(in the rows, 128 means zero)
The rows of X fall into 3 groups, which share some directions, and each row is roughly a mix of its group's hidden directions.
X (82 x 11):
[[ 90 108 106 103 146 159 117  99 189 143 112]
 [119  88 144 116 108  68 156  78 135 127 134]
 [125 110  78 138 157 192 148 150 150 139 118]
 [151 162  58 138 134 133 132 159 148  95 139]
 [112 162 158 171 106  78 116  85 117 123 141]
 [131 187 153 131 149 170 125 146  90  97 146]
 [131 154  86 170 140 158 141  68 127 116 143]
 [106  90 159 127 129  74 152 181 115 135 138]
 [177 109 109  62 134 154 118 132 104 104 125]
 [103 120 193 116 117  86  91 105 110 128 110]
 [145 104 168 119 113 169  66 134 114 150 148]
 [133 141  91 111 144 171 127  86 187 142 123]
 [152 106 168  62 102  97 122 136 120 119 149]
 [ 64 101 170 140 136 139 138 104 161 154 126]
 [113 146 134 158 166 142 108 171 100  73 142]
 [111 118 157  97 117 100 148 196 155 153 126]
 [144 129  82 174 145 175 115  85 112 112 126]
 [ 62 101  99 108 136  96 122 169 139 117 122]
 [129 142 191 112 122  75 150 127  97 156 125]
 [ 90  93  72 141 119 142 107 157 108  99 154]
 [126 140  63 141 152 110 148 148 171 154 101]
 [139 133 192 113 122 152  99 111  89 120 169]
 [104 159  93  94 149 137 110 112 148 110  67]
 [ 99 119 170 167 101 125  74 151 118  96 130]
 [138 132 112 129  99 117 123 128 181 188  86]
 [180 139 100 155  95 110 137 117 121 109 183]
 [116 109 101 106 152 169 158 182 159 148 112]
 [152 136  76 114 141 151 157 192 144 134 123]
 [139  73 114 142 135 133 142 171  74 103 113]
 [132 116 151 118 114 150 136  64  97 171 159]
 [ 99 112 172  82 148 125  97 133 112 133  77]
 [163 103  88 105 145 188 129  97 118 108 137]
 [ 63 118  95 118 134 128  92 149 161 102 107]
 [109  83 106 123 138  94 155 186  94 117 129]
 [146  99 170 100  83 139 105  92 129 169 136]
 [135 190 145 157 164 131  93 167 142 138 133]
 [131 126 113  88 136 133 156 204 151 145 116]
 [125 182 125 159 104  77 161 137 144 136 158]
 [104 173 180 135  99  82 102 127 116 130 146]
 [181 132  87 154 123 141 145 152  83 101 150]
 [145 110 121 169 123 135 109 185 106  76 114]
 [138 149 161 129 178 125 104 125 101 115 190]
 [ 99 144 149  72 135 108 165 167 158 150 117]
 [167 107 172 147 113 141 147  99  97 161 167]
 [154 164 115  87 127 175 160 100 111 159 145]
 [ 85 117 143 120 120 138 112  94 185 161 164]
 [ 83  98 162 108 131 113 110 128  85 124  77]
 [136 153  62 134 182 135 144 153 145 142 134]
 [112 155  96 169 165 100 126 173 155 112 104]
 [159 121 114 107 124 158  98 126 154 201 133]
 [138 128 166 130 116 107 156 109 148 176 188]
 [105  61 149 144 117  87 112 125 120  89 132]
 [154 180 159 107 148 123 132  95 127 166 168]
 [ 55 120 145 110 125  89 102 151 125 118 103]
 [177 173  72 138 135 131 149 150 145 107 141]
 [109 150 136 151 112  95  94 179 104  81 116]
 [122 111  76 138 103 152 132 160 156 140  71]
 [125  86 121 153 116 118 129 174  66 104 144]
 [105 110 172 131 105  83 150  97 107  82 131]
 [102 155 168 170 114  78 100  99 111 129 118]
 [114 165 122 126 145  88 191 101 118  96 134]
 [180 125  76  93 129 158 155 145 131 113 154]
 [131 133 183  91 102  68 109 133 111 123 130]
 [135 146  60 118 133 167 156 147 146 150  99]
 [132 137  79 136 140 187 113 177 134 134 104]
 [167 115  81 145 127 147 130 198 129 128 126]
 [126 110 183 143 106  88  77 115  98 121 119]
 [ 93 135 102 105 142 119 135 128 206 147 141]
 [142 175 192 112 113 118 129  91 120 148 149]
 [160 132 154 140 101  81  80 127  85 107 126]
 [187 117 116 143 138 120 181 158 141 141 164]
 [139 155 187 124 120  95 123 127  77 125  91]
 [131 141 133 120 158 176 122 141  77  89 168]
 [127  93 100 134 186 134 108 148 107 102 174]
 [ 94 109 101  93 149 137 143 106 189 160 131]
 [148 133  96  98 125 207 132 135 106 145 134]
 [ 97  84 112 127 138 106 150 169 175 141 163]
 [129 180  81 137 146 125 155 179 138 136 103]
 [143 162  92  78 160 159 136  97 109 108 103]
 [135  98  72 135 135 122 114 148 175 173 104]
 [131 176 141 103 116 117 122  81  70 141 113]
 [183 109  86 170 116 148 103 136 105 107 146]]
Here is one row of each group, with its name. Which group are the others in?
[105  74  92 129 142 183 111 122 157 118 113]	<127>
[103 176 107 190 126 110 159 127 153 142 140]	<3>
[134 111  76 121 153  84 154 110 166 166 133]	<29>

[156 120 102  93 127 197 119 126 116 166 144]	<29>
[155 121 125 140 124 120 134 158  50  98 106]	<127>
[132 128 156  88 158 108 164 114 165 164  88]	<127>
[137 180 144  82 112  74 150 114 123 119 145]	<3>
[ 65 106 134 105 120  82 138 140 130 156 163]	<127>
[ 80 134 186 151 120  90 106  98 125 139 113]	<3>
[120 166 125 168 140  85 117 158 173 140  94]	<29>
[125 146  59 133 134 151 159 155 149 135  88]	<29>
[107  92 105 160 125 143 100 181 129  92  95]	<29>
